In the data rows, the value 128 means zero.
Some points:
[144 151 135  85 156 184 117 121 154 137 143 103 130 134 130 133 104  89 126 131 144 137 136 150 118 102 103 119 134 143 128 102  98 140 158 106 104 132 141 125 101 137 100 104 113 147 143 122 130 131 142]
[156 187 150 120 155 156  86  91 165 126 158 107 148 148 129 131 101 157 145 149 160 137 130 135 159 146 110 136 101 135  90 172 172 132  99 104 169 152 122 109  92 141  98 101  97 124  81 111 120 140 158]
[134 101 103 107 115 135 113 119 111 130  95 161 145 110 106 152 148 131 161 127 111 117 109 109 138 150 158 133 122 124 115 122 125 129 131 125 134 125 127  99 136 136 119 116 142  89 144 136 122 116 110]
[132 149 139 140 140 129 126 135 122 125 120 115 120 129 134 122 108 104 110  53 128 182 128 142 130 116 109 117 129 142 132 123 118 128 135 116 126 129 131 137 113 141 106 106 129 138 114 145 109 110 111]
[150 110  98 110 132 146 121  94  89 154  80 113 140 147 132 119 149 139 147  99 141 157 166 133 103 104 106 152 172 127 157 135 136 138 129 128 139 137 144 134 163  91 109 141 126 165 131  97 174 150  85]
[113 148 155 143 138 125 145 142 121 122 131 110 116 128 136 116 103  89  92 102 109 133 131 140 123 115 102 122 130 141 135 101 102 121 142 130 117 136 136 140 109 136 127 121 139 143 133 157 106 103 121]
[115 152 155 131 149 143 120 117 124  85 128 117 127 157 149 114 105 154 114 118  93 109  93  94 123 151 117 150 122 100 139 157 159  86  75 137 163 164  81 114 101 165 125 101 134 111  84 162  78  94 125]
[102 155 167 151 154 132 135 170 131 106 123  94 152  89  88 171 102  95 103 118 184 175 167 111 180 183 168  67  78 113  70  81  81 107 146 127  69  94 107 161 101 105 142 152  90 162 170  93 158 174 118]
[147 150 132 133 159 149 123 119 149 137 148 105 129 144 138 139 104 103 116 131 111 114 123 150 114 100  99 135 133 151 141 116 118 139 141 101 124 139 140 116  99 143 101 101 128 137 124 150 113 106 146]
[116 114 126 124 121 128 136 102 129  86 144 136 126 168 156 100 141 117 134 153 123 107 140  77 108 153 112 170 155  69 156  85  89  83 125 173  78 151  86 127 151 121 146 144 119 139 182 107 137 152 143]
[ 70  95 148 176 143 101 181 164 165 163 157 160 160 125 105 145 154 161  86 165 145 114 128 153 111  95 115 129 152 146 146 164 167 159 123  95 168  96 158 108 165 126 184 166 118 122 102 101 139 154 166]
[159  99  82 120 116 124 123 128 123 128 121 171 153 110 101 153 206 124 144 142 105 101  92 109 136 150 154 126 117 125 119 116 119 126 134 120 114 112 123  93 146 157 141 119 143  81 147 142 110 115 133]
[140 115 108 101  76 109 124  99 144 117 168 148  96 160 169  73 140 133 154 169 102  79 147 113 148 155 167 165 123 119 109 130 125 121 123 173 127 169 121 168 139  89 140 161 144 130 140 144 146 112 162]
[138 148 138 136 147 138 109 111 157 119 151 113 129 141 136 125 113 132 130 144 150 133 130 126 137 136 124 128 122 120 115 123 124 121 127 120 119 140 115 118 116 147 112 104  98 132 129 112 116 141 149]
[134 140 133 125 146 147  95 104 126  92 125 124 144 142 126 133 115 156 136 125 136 136 124  98 157 174 155 136 100 106  97 154 157  93  82 139 144 154  84 109 113 137 115 113 115 121  99 134 113 122 120]
[127  87  97 122 153 152 127 174 164  95 165 162 164  56  58 199 135 140 141 179  92  66 147  89  88 128 113  68 157 100 157 135 136  93  97 135 142  56  98  93 158  95 129 150 151 149 126 154 157 102 179]
[132 129 126  87 100 137 125 123  81 105 127 116 115 139 143 102 124 137 148 126  99 109 128 100 127 152 140 148 142  64 170 120 122 106 116 163 112 155 107 146 124 108 138 147 149 131 144 143 132 120 106]
[141 151 137 133 153 144 125 117 156 121 159 108 115 148 150 118 101 100 128 143 128 119 112 134 112 109  96 139 132 124 143 101 104 124 144 117 108 150 122 118 105 161 100  88 117 129 143 135  94 123 158]
[138 105 102 114 119 132 122 111  96 137  97 120 146 134 120 124 158 135 151 119 121 127 150 123 102 111 117 144 167 121 150 127 129 133 131 133 128 123 139 129 155  98 127 148 135 150 140 112 164 137 101]
[123  98 109 120 113 123  92 105 104 162  89 168 151 114 102 137 161 127 141 110 129 143  98 147 155 136 162 131 112 153 105 121 122 164 160 102 116 110 153 105 149 156 136 114 132  74 144 130 108 130 100]
[135 135 129 109  77 103 143 124 154 120 182 127  84 143 166  77 122 147 138 172 114  85 162 124 154 151 154 142 112 123 106 143 141 121 115 174 138 147 124 183 122  84 138 164 144 149 122 149 155 112 170]
[145 121 108 101 100 128 132 124 102 121 104 126 100 129 148 100 136 146 152 112 154 156 132 117 107 120 107 135 127 111 162 131 136 121 116 166 133 124 123 163 143 129 124 124 119 124 135  93 134 170  97]
[118 111 123 134 105 104 157 122  98 155 104 138 116 149 151 101 155 152 133 113 161 162 131 146 108  98 107 153 172 137 159 142 145 152 133 134 145 134 152 154 157 124 155 147 116 130 126  84 148 171  99]
[ 99 103 130 148 141 123 146 127 144 149 129 156 158 140 115 142 154 169 116 145 150 131 153 137 120 116 135 146 141 137 126 176 178 148 108 103 173 121 146 106 158 109 159 160 193 141  93 100 160 155 142]
[104  91 120 139 133 124 139 155 148 139 125 167 160  87  79 168 147 137 124 155 110  95  56 126 112 117 142  98 136 130 131 136 134 134 128 113 135  75 137  90 151 132 148 138 141 106 133 138 127 118 151]
[128 112 116 117 123 131 120 105 115  99 126 152 143 157 137 116 141 146 150 138 130 123 137  85  55 106 152 160 128  90 117 125 132  98 102 153 117 155  91 113 144 123 133 134 122 122 142 113 138 143 124]
[125 118 121 130 141 138 131 144 107 108 102 120 148 109 104 156 116 122 124 111  96 116 142 108 106 126 114 113 150 114 143 123 118 108 120 136 123 111 115 116 128  95 121 144 147 158 135 141 156 109 106]
[125 151 151 150 155 132 125 131 138 124 126 106 130 127 126 134 129  92 104 112 132 145 136 145 123 112 104 114 135 134 130 100  98 127 149 116 102 128 127 125 109 136 110 111 122 150 142 133 124 120 126]
[103 155 166 194 116  63 173 177 123 115 137 110  84 110 144 107 106  74  92 118 115 125 102 129 115 117  93 106 151 122 155  73  75 114 156 155  81 119 127 166 106 153 150 126 139 122 173 151  93 112 129]
[ 86 149 176 177  95  60 183 184 117 155 121 106  94 111 140 111 108 127  81 111 116 132 165 166 164 129 152 102 110 167  95 143 135 156 144 135 140 125 159 176 102  92 170 180 149 163 110 156 159 104 110]
[ 62 104 159 172 109  78 194 157 141 159 135 156 118 148 146 110 159 136  84 147 156 137 100 147 128 115 128 157 142 141 135 132 135 158 144 118 127 133 158 128 162 165 195 148  35  85 139  96 106 167 140]
[119 152 153 147 149 130 139 139 130 137 123 106 126 130 131 129 104  95  94 104 114 135 141 161 125 100 113 118 125 160 121 124 119 143 145 105 132 124 148 130 102 123 123 129 143 140  99 158 127  99 120]
[151  99  87  96 119 142 103 122 102 147  93 161 159  92  85 168 147 131 170 123 101 111 114 131 146 140 161 113 113 143 104 129 125 147 142 106 122 102 137  97 138 138 110 108 147  90 139 147 122 110 107]
[167 146 112 103  85 114 110 169 104 109 113 109  78  65 119 134 117 167 156 113 173 171  94 113 110 124 104  58 163 111 152 168 167 104  82 181 170  72 116 176 172 163 102  89 106 106  93  94 104 173 105]
[197 128  75  95 155 175  82  89 190 184 182  90 133 140 133 130 103 101 171 169 175 132 147 190 122  75 107 128 137 178 122 108 105 187 185  74 104 129 181 124 100 128  68  89 100 139 146  74 135 158 185]
[130 153 143 141 143 128 131 136 130 141 120 102 133 130 127 133 106 115 100 102 118 139 137 161 142 113 122 125 119 165 168 139 132 151 141  97 143 137 149 128  99 102 111 134 140 144 100 150 122  96 116]
[137 108 105 111  97 116 130 115 100 163 105 134  62 131 173 115 145 145 145 119 114 124 162 149 141 120 147 145 136 155 116 151 149 163 139 124 147 132 160 143 148  83 139 165 150 147 117 134 178 121 106]
[129 149 145 125 142 141 100 112 110 103 122 115 131 140 131 126 103 156 119 108 121 137 110 115 145 150 134 136 106 124 119 160 159 106  90 126 162 153 101 119  97 156 123 108 131 111  83 156  90  99 109]
[124 140 140 138 144 134 123 124 130 106 132 124 116 138 142 123 109 110 113 113 110 126 116 120 117 126 106 129  50 117 140 112 114 106 122 132 124 141 106 119 112 146 113 106 133 134 124 147  95 106 126]
[132 103 106 110  87 111 127 124 108 163 103 174 125 115 120 125 155 111 155 122 106 117  89 142 163 144 174 131 105 155  96 102 102 160 168 121  98 128 161 131 143 154 130 112 154  69 163 147 107 110 111]
[121 139 141 133 147 137 115 121 144 105 137 116 145 137 124 136 114 146 122 137 169 153 144 103 174 183 167 123  93 108  77 145 145 103  97 134 131 134  95 111 119 122 132 135  98 141 114 102 141 160 134]
There is one direction along which these points spread out most. Take the direction at right angles to it along which they spread out most. Then take the direction at right angles to both along which they spread out most. Go by this last direction. How many in every 100 of the points above lie lower along it than each point below? Round to a whole number. More than half of the points above lie lower than the first one.
[ 86 149 176 177  95  60 183 184 117 155 121 106  94 111 140 111 108 127  81 111 116 132 165 166 164 129 152 102 110 167  95 143 135 156 144 135 140 125 159 176 102  92 170 180 149 163 110 156 159 104 110] 0
[103 155 166 194 116  63 173 177 123 115 137 110  84 110 144 107 106  74  92 118 115 125 102 129 115 117  93 106 151 122 155  73  75 114 156 155  81 119 127 166 106 153 150 126 139 122 173 151  93 112 129] 7
[113 148 155 143 138 125 145 142 121 122 131 110 116 128 136 116 103  89  92 102 109 133 131 140 123 115 102 122 130 141 135 101 102 121 142 130 117 136 136 140 109 136 127 121 139 143 133 157 106 103 121] 29
[151  99  87  96 119 142 103 122 102 147  93 161 159  92  85 168 147 131 170 123 101 111 114 131 146 140 161 113 113 143 104 129 125 147 142 106 122 102 137  97 138 138 110 108 147  90 139 147 122 110 107] 95
[156 187 150 120 155 156  86  91 165 126 158 107 148 148 129 131 101 157 145 149 160 137 130 135 159 146 110 136 101 135  90 172 172 132  99 104 169 152 122 109  92 141  98 101  97 124  81 111 120 140 158] 73
[134 140 133 125 146 147  95 104 126  92 125 124 144 142 126 133 115 156 136 125 136 136 124  98 157 174 155 136 100 106  97 154 157  93  82 139 144 154  84 109 113 137 115 113 115 121  99 134 113 122 120] 41
[137 108 105 111  97 116 130 115 100 163 105 134  62 131 173 115 145 145 145 119 114 124 162 149 141 120 147 145 136 155 116 151 149 163 139 124 147 132 160 143 148  83 139 165 150 147 117 134 178 121 106] 24
[134 101 103 107 115 135 113 119 111 130  95 161 145 110 106 152 148 131 161 127 111 117 109 109 138 150 158 133 122 124 115 122 125 129 131 125 134 125 127  99 136 136 119 116 142  89 144 136 122 116 110] 80
[ 70  95 148 176 143 101 181 164 165 163 157 160 160 125 105 145 154 161  86 165 145 114 128 153 111  95 115 129 152 146 146 164 167 159 123  95 168  96 158 108 165 126 184 166 118 122 102 101 139 154 166] 61
[ 62 104 159 172 109  78 194 157 141 159 135 156 118 148 146 110 159 136  84 147 156 137 100 147 128 115 128 157 142 141 135 132 135 158 144 118 127 133 158 128 162 165 195 148  35  85 139  96 106 167 140] 17
[150 110  98 110 132 146 121  94  89 154  80 113 140 147 132 119 149 139 147  99 141 157 166 133 103 104 106 152 172 127 157 135 136 138 129 128 139 137 144 134 163  91 109 141 126 165 131  97 174 150  85] 54
[132 103 106 110  87 111 127 124 108 163 103 174 125 115 120 125 155 111 155 122 106 117  89 142 163 144 174 131 105 155  96 102 102 160 168 121  98 128 161 131 143 154 130 112 154  69 163 147 107 110 111] 78
